Rows swapped in pairs by one turn or mirror: which row each one swaps with:
The rows were stretched afterwards, more along some directions than others.
naros: -10.0 2.0 0.9 24.5 8.3 -15.9 -14.0 -7.1 4.8 6.0 0.0 9.6 15.6 1.6 22.8 7.7 -25.4 37.2 -7.2
kovan: 8.8 -31.8 19.9 11.1 -15.6 -23.9 -2.6 -20.4 28.9 11.6 30.9 -8.2 -17.1 -1.0 -13.3 12.3 31.0 32.5 13.4
lim: 28.0 -25.6 5.6 -1.1 -25.5 -30.2 -0.8 -15.3 39.6 24.6 39.7 -10.8 -19.6 23.1 -13.4 0.1 14.5 24.3 2.8
gego: -5.0 -27.3 -14.9 -1.8 -13.1 -44.6 -24.5 -12.8 34.0 29.4 16.6 -16.0 -0.6 -8.2 15.0 -5.8 2.3 32.8 -13.8
tiri: -15.4 -3.0 12.7 -14.8 7.6 1.2 3.5 13.2 -3.7 -22.5 -8.2 -10.0 9.1 1.8 29.0 -9.3 -6.9 -1.3 3.6
bipa: -3.8 -5.8 1.0 17.0 7.7 -16.1 -9.3 -2.5 24.4 11.4 16.8 8.8 19.1 4.6 24.6 1.4 -14.4 33.5 -5.1
gamef: -30.1 0.1 10.9 -19.2 19.2 8.7 -17.1 15.6 -21.3 -39.4 -30.5 -3.1 8.8 -3.5 27.5 -15.5 -14.7 -4.9 -6.8
Popen: 27.4 -12.8 21.2 -25.1 19.0 -0.3 39.3 19.4 -14.9 -28.1 16.9 7.9 -7.0 21.8 1.1 19.5 -14.8 -10.6 12.8
rim: 4.8 -1.1 -22.4 5.5 -33.2 -36.1 -8.9 -21.5 45.5 46.0 18.2 1.7 -12.9 -9.8 -6.0 -2.7 13.0 22.2 0.7
meb: 5.3 -8.4 -22.2 3.8 -29.6 -41.2 -16.4 -12.4 42.1 45.8 14.9 0.1 3.5 -14.4 3.4 -1.9 -0.4 28.2 -10.7
tuko: -19.2 -12.2 13.2 1.1 8.3 -3.0 6.8 1.2 -12.5 -18.9 -22.4 -13.2 -2.0 -9.2 16.4 -3.5 -7.9 12.9 -4.7
fimel: 29.6 -0.9 -2.4 -1.2 0.1 3.1 16.0 10.9 9.7 -11.2 29.3 21.3 6.1 -18.1 11.9 13.5 -17.4 -25.3 12.0
Mizuz: 35.0 6.1 6.5 -20.3 16.4 10.8 36.7 23.1 -27.1 -27.8 -8.6 14.8 8.6 10.4 -3.0 13.9 -34.8 -21.3 5.5
fiveb: -4.7 -29.0 -12.8 2.4 -16.9 -27.2 -21.4 -13.8 35.0 36.1 21.6 -8.3 -11.1 -15.6 -5.7 2.9 8.6 22.8 -6.8
denun: -2.4 4.4 -5.6 33.2 13.4 -10.4 -7.5 0.7 17.2 6.4 -1.5 11.3 11.8 -6.0 25.6 8.0 -19.7 31.7 -12.1
tok: -22.2 -3.6 1.7 -18.3 7.1 3.8 -8.8 17.3 -7.6 -30.4 -30.3 -7.5 1.8 -2.0 15.3 -15.4 -15.6 -1.1 -5.1
delak: 35.5 -15.9 17.6 -15.6 14.4 9.0 37.7 18.8 -5.1 -19.7 14.5 8.4 -4.1 5.3 -5.5 22.3 -15.6 -22.0 -1.4
vese: 46.7 6.4 4.2 -11.8 9.1 -4.8 43.7 25.4 -7.9 -11.2 19.4 28.4 2.3 11.0 1.2 24.6 -30.2 -21.1 3.6
nit: 4.1 -20.3 4.3 -6.8 -9.4 -24.3 -11.9 -14.9 9.8 4.7 7.6 -7.1 -7.2 13.1 -24.6 -12.2 15.3 29.2 11.0
lutin: -13.8 -3.5 7.3 29.0 12.3 -11.2 -11.4 -15.0 21.2 5.7 1.1 2.5 7.7 -11.9 28.3 10.2 1.2 39.8 -6.0
tife: 45.8 -3.4 -5.7 -20.9 -2.5 -7.2 44.9 23.5 0.6 4.7 24.1 16.4 2.1 17.7 -11.6 22.8 -35.6 -8.2 -4.0
mopel: 29.5 -19.9 17.4 14.3 -15.4 -14.4 5.1 -16.6 40.1 8.0 38.4 -13.4 -23.4 1.1 -11.5 6.3 29.8 6.5 16.5
Posar: 1.3 -4.4 -29.6 -7.8 -23.7 -41.9 -13.9 -7.5 48.4 46.4 16.8 -17.0 -6.6 2.1 6.5 -0.5 1.8 35.9 -6.3
dupon: 48.0 -0.2 10.4 -4.8 9.8 13.2 50.7 20.3 6.6 -12.4 19.1 5.9 -12.1 3.5 -4.0 28.0 -19.4 -39.8 6.6
til: 24.8 -23.9 10.5 -11.6 -28.1 -25.9 -3.1 -12.6 27.1 5.6 38.8 -8.5 -11.0 8.7 -18.5 -9.5 24.9 22.4 12.0
tobez: -16.8 3.1 10.2 -8.3 11.8 3.6 12.2 13.2 -16.3 -34.9 -26.6 -11.0 1.9 -9.5 24.3 -6.4 -7.4 -7.2 2.5
Boru: 24.2 -20.3 13.8 -3.5 -10.8 -13.5 -6.4 6.5 38.2 4.8 36.3 -18.2 -27.8 5.0 2.0 11.9 20.4 10.8 9.9
Bagu: 34.7 2.5 -7.0 -6.3 3.4 -8.2 17.7 27.0 11.5 -15.0 15.9 6.3 8.8 -12.4 41.5 15.5 -35.7 -16.2 -0.9
sal: -24.1 7.3 0.2 -5.6 22.8 10.8 8.0 28.0 -1.1 -30.2 -19.9 0.8 -6.3 1.8 27.6 -1.4 -10.7 -6.9 5.9
nebu: 35.4 25.1 -23.6 -12.4 -1.4 -5.5 17.7 29.2 26.0 -0.7 16.5 11.3 7.5 -1.4 32.5 11.4 -30.3 -14.3 3.4
zifes: -20.5 3.5 -13.5 14.7 12.2 -6.2 -34.1 -1.2 12.4 3.7 -18.2 5.9 11.2 -6.7 22.5 -1.4 -18.8 40.8 -15.7
kuz: 32.5 23.9 -15.2 -7.8 -11.1 -7.6 24.4 19.9 9.0 -9.1 18.5 31.4 18.5 -11.0 16.9 1.2 -25.2 -31.5 13.6
lemer: 55.8 0.9 12.6 -19.5 -5.1 3.4 46.8 18.8 1.3 -19.9 28.6 9.4 -6.2 20.1 4.0 15.4 -21.6 -32.2 10.2
sete: 38.4 23.7 -5.3 -1.7 -1.4 5.1 16.1 21.1 16.0 -11.9 20.7 17.7 14.8 -10.2 23.3 15.1 -26.8 -33.4 9.0
Sorup: 21.7 -28.6 19.7 7.1 -12.2 -17.7 7.1 -10.3 26.1 0.4 38.7 -5.7 -17.7 9.3 -18.0 5.3 25.8 17.0 18.6
daki: 40.6 31.1 -20.3 -0.3 -12.0 -0.7 31.4 21.7 22.6 -0.2 20.7 32.3 -2.0 -7.3 16.4 12.5 -26.0 -29.8 15.7
gida: 40.9 -16.9 10.1 -19.9 7.0 -8.5 35.2 8.0 13.8 -1.8 40.0 9.6 -5.4 5.0 -15.2 29.5 -16.9 -13.3 2.3
mige: 0.5 3.1 6.6 27.2 16.8 0.0 4.5 3.1 -2.5 -17.5 0.2 17.3 12.3 -4.1 23.5 0.2 -17.4 13.7 0.3
bubad: 9.3 -40.7 20.5 -8.6 3.0 -20.6 -12.6 -4.8 33.0 0.2 29.9 -12.4 -23.1 14.7 -5.0 7.9 18.7 38.9 4.7
kalad: -4.9 -9.5 -16.1 -3.3 -18.3 -29.5 -24.1 -11.3 38.7 36.8 12.2 -13.4 -1.7 -5.6 -3.4 -1.8 4.8 15.0 -9.9
Namo: -27.3 16.9 -10.1 -11.3 12.7 2.7 0.9 12.6 -27.0 -23.8 -35.3 1.6 9.2 2.9 16.5 -8.0 -22.2 1.5 2.1
fod: 18.0 -33.6 16.7 -12.8 -19.4 -30.7 -3.9 -11.1 31.9 1.5 31.0 -10.8 -23.2 1.2 -17.8 1.3 25.2 24.7 12.1
rilit: 2.2 17.8 -1.8 30.8 4.7 -12.6 0.2 -10.6 -10.7 2.8 -6.3 19.5 28.4 2.1 22.4 0.4 -22.3 21.6 -4.9
mev: 20.9 -6.8 8.7 -18.1 22.1 16.1 27.9 28.1 -5.6 -31.2 11.0 27.3 -0.8 4.9 -3.7 15.6 -15.2 -32.7 3.9

lemer pairs with -> lim
mige pairs with -> tuko
naros pairs with -> gamef
denun pairs with -> tobez
Mizuz pairs with -> nit
Boru pairs with -> gida
meb pairs with -> kuz
nebu pairs with -> Posar

